Here are some numbered points:
array([  0.,   0.,  35., -35.,   0.,   0., -35., 104.]) 0
array([ 28., -14.,  28.,  21., -28.,   0.,   7.,   0.]) 1
array([ -35.,   69.,    0.,    0.,  -35.,  -35., -104.,  104.]) 2
array([  0.,  35.,   0., 104.,   0.,   0.,   0., -35.]) 3
array([ 35.,   0.,   0.,   0., -35.,   0., -35.,   0.]) 4
array([-35., -28., -28.,   0.,   0.,  28.,  28.,   0.]) 5
array([-69.,   0.,   0.,   0.,   0.,  35.,  69.,   0.]) 6
array([ 35., -35.,   0.,  69.,   0.,   0.,   0.,   0.]) 7
array([  0.,  83.,   0., -20.,  55., -35., -35., -28.]) 8
array([  0.,  21.,   0.,  14.,  55., -28.,  28., -35.]) 9
array([ 69., -69.,  35., -69., -35.,   0.,   0.,  35.]) 10
New points follow, each followed by the numbers of its two nearest points above by angle, seen from the average point of the numbered points, nearest first.
array([ 35.,   0.,  35.,  35., -35.,   0.,   0.,   0.]) 1 7
array([35.,  0.,  0., 35.,  0.,  0.,  0.,  0.]) 7 3
array([  0., -76.,  28., -28., -21.,  -7.,   0.,  21.]) 10 1
array([-28.,   7., -28.,  14.,  14.,   0.,  -7.,  -7.]) 5 9
array([-35.,  35.,   0.,   0., -35.,   0.,   0.,   0.]) 6 2
array([  0.,   0., -28.,  14.,  14.,   0.,   0., -35.]) 9 5
array([  0.,  35., -35., 104.,   0.,   0.,   0., -35.]) 3 7
array([-14.,   0.,   0.,  35.,   0.,   7.,   7.,  -7.]) 3 6
array([0., 0., 0., 0., 0., 0., 0., 0.]) 5 6
array([ -7., -20.,   0., -97.,   7., -14.,  48.,  14.]) 10 5
array([  0., -35.,   0.,   0.,   0.,   0.,  35.,   0.]) 5 6
array([ 0., 35.,  0.,  0.,  0.,  0.,  0.,  0.]) 8 9
array([104., -35.,   0.,   0.,  69.,   0.,  69., -69.]) 9 7
array([  7., -70.,  28., -41., -21., -14.,   7.,   7.]) 10 1
array([  -7., -127.,   28.,   -7.,   -7.,  -28.,  -28.,   35.]) 10 7
array([  35.,  -69.,   35., -127.,   35.,  -35.,   35.,    0.]) 10 0
array([ 28., -20.,   7.,  49.,  -7.,   0.,   0.,   7.]) 7 1
array([-14.,  14.,  -7., -49.,   0.,   0.,   0.,  28.]) 0 10
array([-21.,  55.,   0.,   7.,   0.,   0.,  -7., -35.]) 8 9
array([   0., -127.,   35.,    0.,    0.,  -35.,  -35.,   35.]) 10 7
array([-35.,   0., -35.,   0.,   0.,   0., -35.,   0.]) 5 2
